M: a few groups of rows, each row roughly a mix of its group's hidden directions
M (99 x 14)
[[-24  15 -35   2 -14  -2  -3   9  14   1  19  16  50 -28]
 [ 37 -18  11  23 -18   9   6 -19 -25 -28  23  25   8  27]
 [-15 -35  42 -11  33  -4  11  16 -13  19  14 -17 -22  -4]
 [ 23 -22  17  24 -23  13  32   3  26 -10  27 -16 -27  19]
 [ 48 -37   6  26  20   0  14  21  -7   8 -19 -15  12  13]
 [-13  24 -12  -6  11 -25  -6  50  20   3 -11  11   1 -40]
 [ 17   7 -20 -54  -7   3  16  -2  25 -10 -21 -34  10  -9]
 [  2 -15 -22  25 -20  -5  35 -14  28   3   3  49   4  -6]
 [ -3  -1  -1  17 -23 -60 -27   8 -14   7  -6   7  11  26]
 [-42   6  29  -7   0   1 -32 -10  17  -5 -13  22 -21  34]
 [ 31  -4  10 -25 -39  -3   5  -3 -14 -10  40  35   4  -6]
 [  2  -7  12 -27  34  21  28  -7  24  41  10   3 -22  13]
 [ -5   3  31 -13  43   0  -2 -12  -6 -29  11  15  35 -29]
 [ 26 -33  22   4   6  16  20 -25 -35  -9  -8 -21  -4  33]
 [-21  35   6 -18  33 -34  -8 -23  -2  17 -12  -9 -32  -1]
 [ 22  -7 -13  -4 -15 -44 -20   5 -16  16 -24 -30  31  12]
 [-44  31  -6 -15  23  -3 -29  -5  11 -11 -20  14  -5 -33]
 [  3  35  15  -4   0  23   7 -31  16  -3 -36  33  29   0]
 [-35  40  -9  15 -22   2 -15  11  42  -6  -7 -20  -6 -14]
 [ 38   9  -4  16 -45 -21 -13   8 -22  11 -29 -20  -5  -6]
 [-24  33   2   5 -13  -2 -33 -21  34   5  21  26  11 -26]
 [ 17 -27   1 -11  34 -10  11   3  -5  54   9 -25   6  15]
 [ -8   0  13  15   1 -36 -32  -9 -17   9 -25   8  44  23]
 [-37  23 -11  -7 -33  -1 -22  25 -12   2  -8   3  28 -34]
 [-34 -35  22 -13  49  -3  -1   6   0  12  25  -7   0  14]
 [  4  28  37   3  24   3 -26  17 -21  -5 -21 -37 -15  13]
 [-13   8  17 -19   1  36  30   4  17 -31  10   9 -34 -29]
 [-36   5  19   8  11  12 -39 -19  12   8 -11  25  -6  40]
 [-14  -5 -14   6 -31 -52 -35  14  -7 -14   1  -6  -2  24]
 [ 46   5   9 -13   4  10 -17   6 -24  34  19 -30  19  16]
 [-41  29 -17  -9  -3  -5 -15  -1  26  11   6   4  31 -39]
 [ 12   8 -13 -15 -15 -26  13  60  -5   3 -11   7 -22 -20]
 [ 21  15 -14  27 -18 -43  -7  -5 -16  14 -11  19  39  11]
 [-33   6 -13 -30   4  20  -1 -36  -3 -15  31  10 -15  32]
 [ 19   9  44  -7  14   3  -8  12 -25   5   9 -43 -29  14]
 [ 18  13  24  17  13  50  17 -18 -12   3 -21  10  14 -31]
 [ 26 -20 -12  30  11 -10  11  42   1  17 -37 -24  -3   4]
 [-19   3 -33  18 -34  13   9 -21 -22 -24  22  13  25  21]
 [  7   0  -5 -32  22 -34  13 -33 -21  37  16  13 -16  -2]
 [-14   7 -21 -16  22   2  -9 -30  53  -9  15 -19 -24   4]
 [-33  -1  20  -2  33 -14  -2  -1 -20 -34 -36  12 -25  -2]
 [ 10  -8 -38  -3 -25  -4 -40   5   4  11  -5 -38 -17  26]
 [ 17   8 -55   9 -13   1   2   0  -2 -30  12  -9  35 -19]
 [ -3 -13 -14 -30 -23   9  33  -8 -45 -24  21   3  12  16]
 [ 26  -2 -25 -34 -17 -26   1   6   2  -4 -23 -42  25  -6]
 [-27  11  14  16  -4  24  12   3   3 -42  21  34 -22 -23]
 [-50  18  18   3 -12   6 -13  21   6 -30 -12   1 -17 -35]
 [ 10  -3 -27 -11  44 -15  -7 -28 -10  10 -27  31  20  14]
 [  4 -19 -24 -22  26  10 -22  -5 -27  -5 -16  31  42  -8]
 [ 32   9 -22 -37 -29 -27   7   5  14   8 -24 -32   3   2]
 [ -7  18  11  -6 -11   2 -18 -27  10 -15  38  36  33 -24]
 [ 15  -7   6 -50  -1 -41  27  13  13  13 -10 -24   1   0]
 [ 10  33   4  12 -41  12  -7  19  16  35  25  -7  12 -23]
 [ 43 -10  41   0  35  -5 -17   3  22   0  12  23   1 -13]
 [ 15   9  13   0  -5 -24  -5  37  15  23 -22  -6  11 -51]
 [  0 -30 -27 -22  20   3  12  19   9  10  38 -35 -23   2]
 [ 37   3  -1 -23  18   3  39  -7   1  24 -16 -15  33 -21]
 [ -5  46  19  18  11 -32   8  -8   6  23 -20 -10 -34  12]
 [ -7   0 -14 -29  50  -7 -30 -15 -23  -7 -28   2  15   9]
 [ 30   1  27  27 -20   6  20  14 -26  19  -2   0 -37 -26]
 [-25 -11  12  25  -7  35 -29   8 -18 -36   6  -9 -27 -17]
 [-36  -8  21   7  13 -18  15  13  -8 -41  28  26   5 -20]
 [ 18 -40 -13   0  -7  -8  40 -26  20  -1  29   6 -19  20]
 [-25  40  24  -3 -16  -5  -5   7  11  18  17  -1 -30 -40]
 [-32  15 -12  24 -18   1 -41 -10   9 -21   4  30  -7  29]
 [ 11  -8  25 -18  -7 -13  20  -4 -33  29  31  24 -19 -27]
 [ 22 -21  36 -16  45   1  -1  -2  13  22 -16 -22  11 -18]
 [-37  16 -12  14 -16 -23  12  -6  37 -18 -11 -29 -26  17]
 [-18  23 -10 -21  42 -14 -29 -12 -20   6 -32  18  13 -11]
 [  3  -2  -1 -18 -30  -1  17   3 -31 -10  -4  -7 -53  31]
 [ 17 -27 -32  15  20   9   5 -14  12 -16 -25  29  30  26]
 [ -4 -28 -11  17  11  26   7 -35  -5  16 -13 -36  17  34]
 [-10  -4  17 -11  34  -7  14  19 -14  -1 -41 -34 -33   2]
 [-18  -8  -7   0 -18   1  24 -14  32   1  28  38 -20 -36]
 [ 31  34  10  22 -18  21  29 -14  -1  12 -15  34  -5 -19]
 [-23  -7 -35 -30 -10   3  15  13   7  39 -12 -36  12  -9]
 [  7  14   6  20   0 -14 -11  25   7  -5 -21   5 -63  19]
 [ 24   0  11 -30 -12 -15  18  29 -29 -29  20  30 -16  -7]
 [ 35 -24 -23  37 -21  -2  17  26 -14   2  -7  -2  31   6]
 [ -9  -8  -7  13 -36  38 -15  32  17 -26   6  -9  29 -15]
 [-24 -23 -11 -10  17 -36  19 -15 -34 -15 -29  24  -2  11]
 [-35  20 -13  38  -8  11 -19 -36   9 -12   7   7  32  -1]
 [ 25 -10  -9 -26 -16  -4   9 -15   3  35  51 -21  -4   1]
 [-24  24   7 -36   9 -25  -9 -12 -21  28  14   8 -18 -35]
 [ -6  14  23  -6 -21  23  -9  18   0  12  30  19  -6 -53]
 [  4  -2 -48 -11  12 -20   7 -37  24  24   3  23  17   8]
 [ -3   3   8 -14  -8  -6  44  20   6 -29  27  11 -29 -33]
 [-13  -5 -17  32 -15  16  -8 -33  10  16   2 -13  52  -3]
 [-35  -4  37 -26 -10   2  -6  12  11 -31  -5  -2 -42  -4]
 [ 17  24   4  28 -10 -22  -4 -18 -10  17 -24  34  40  11]
 [-32 -18  -4   3  35  -8  18   9   8  -6  52  23  -5   5]
 [ 28 -31 -14  -2  27   8  -3  13  34  43  -1 -16  14   9]
 [-31   3 -31   9  -4   9  -4  -5  15  28 -24 -34 -28  28]
 [-19  -5 -13  -8  -4  27 -13 -50  17  16  21  -6  -8  37]
 [  5  20  -3 -31  40  -2 -18 -32  20  24  20   1 -22 -15]
 [-10 -30  26 -15  11   4  23 -11  -1 -20  26  18 -43 -21]
 [-22 -10  -7  23  24  12  11 -11 -15  -4 -36 -39 -14  32]
 [ 11  -2 -32  32 -28 -10   4  37   2  13 -22  -8 -28  22]
 [  3  16 -12  12 -27 -13 -13  24  15  13 -11   5 -58  16]]
one row of each group, then the others: which group is each in?
[-26  13  11 -15  39 -34   0 -19 -23  -4 -27   8 -28   1]
<118>
[-12 -23 -15  24  40 -10  10   5 -12  10  46  14  23   3]
<34>
[ 43 -31 -19 -10  -4   4  19  26 -11  -4  24  17  -6  32]
<109>

[-43  41  -1 -17 -24 -13  -9  -2   0 -10   5  13   4 -39]
<109>
[ -1  31   2  10 -30 -11 -21 -16  -2 -26 -38  21  33   1]
<34>
[-10  35   1  38  -6 -28   9   7   1   6 -45  -3  -2  25]
<118>
[ -5 -15 -24   9 -27 -11 -48  13 -14 -17  -4 -38  -9  10]
<34>
[  0 -19  25  -7  29   9  21 -15 -36 -20 -23 -28 -16  22]
<109>
[-44  24  -3 -25  24  -6 -28  -6  -2  -8 -14  15  -5 -37]
<118>
[ 19 -23  41  -3  12  -7  15  14 -22  39  -8 -24 -22 -10]
<34>
[ 31 -18  27  -2 -14   8  -3 -24  -6  14  -5 -12 -45  33]
<109>
[ -9 -26  -6 -18   7  11  14  25  -3 -27  29 -34 -28 -28]
<34>
[  7  -7 -28  33 -13  -5  -2  27  17  32 -31 -25 -20  17]
<109>
[-35   9  24 -14  -5   1   2   3   4  -8  18  18 -35 -48]
<118>
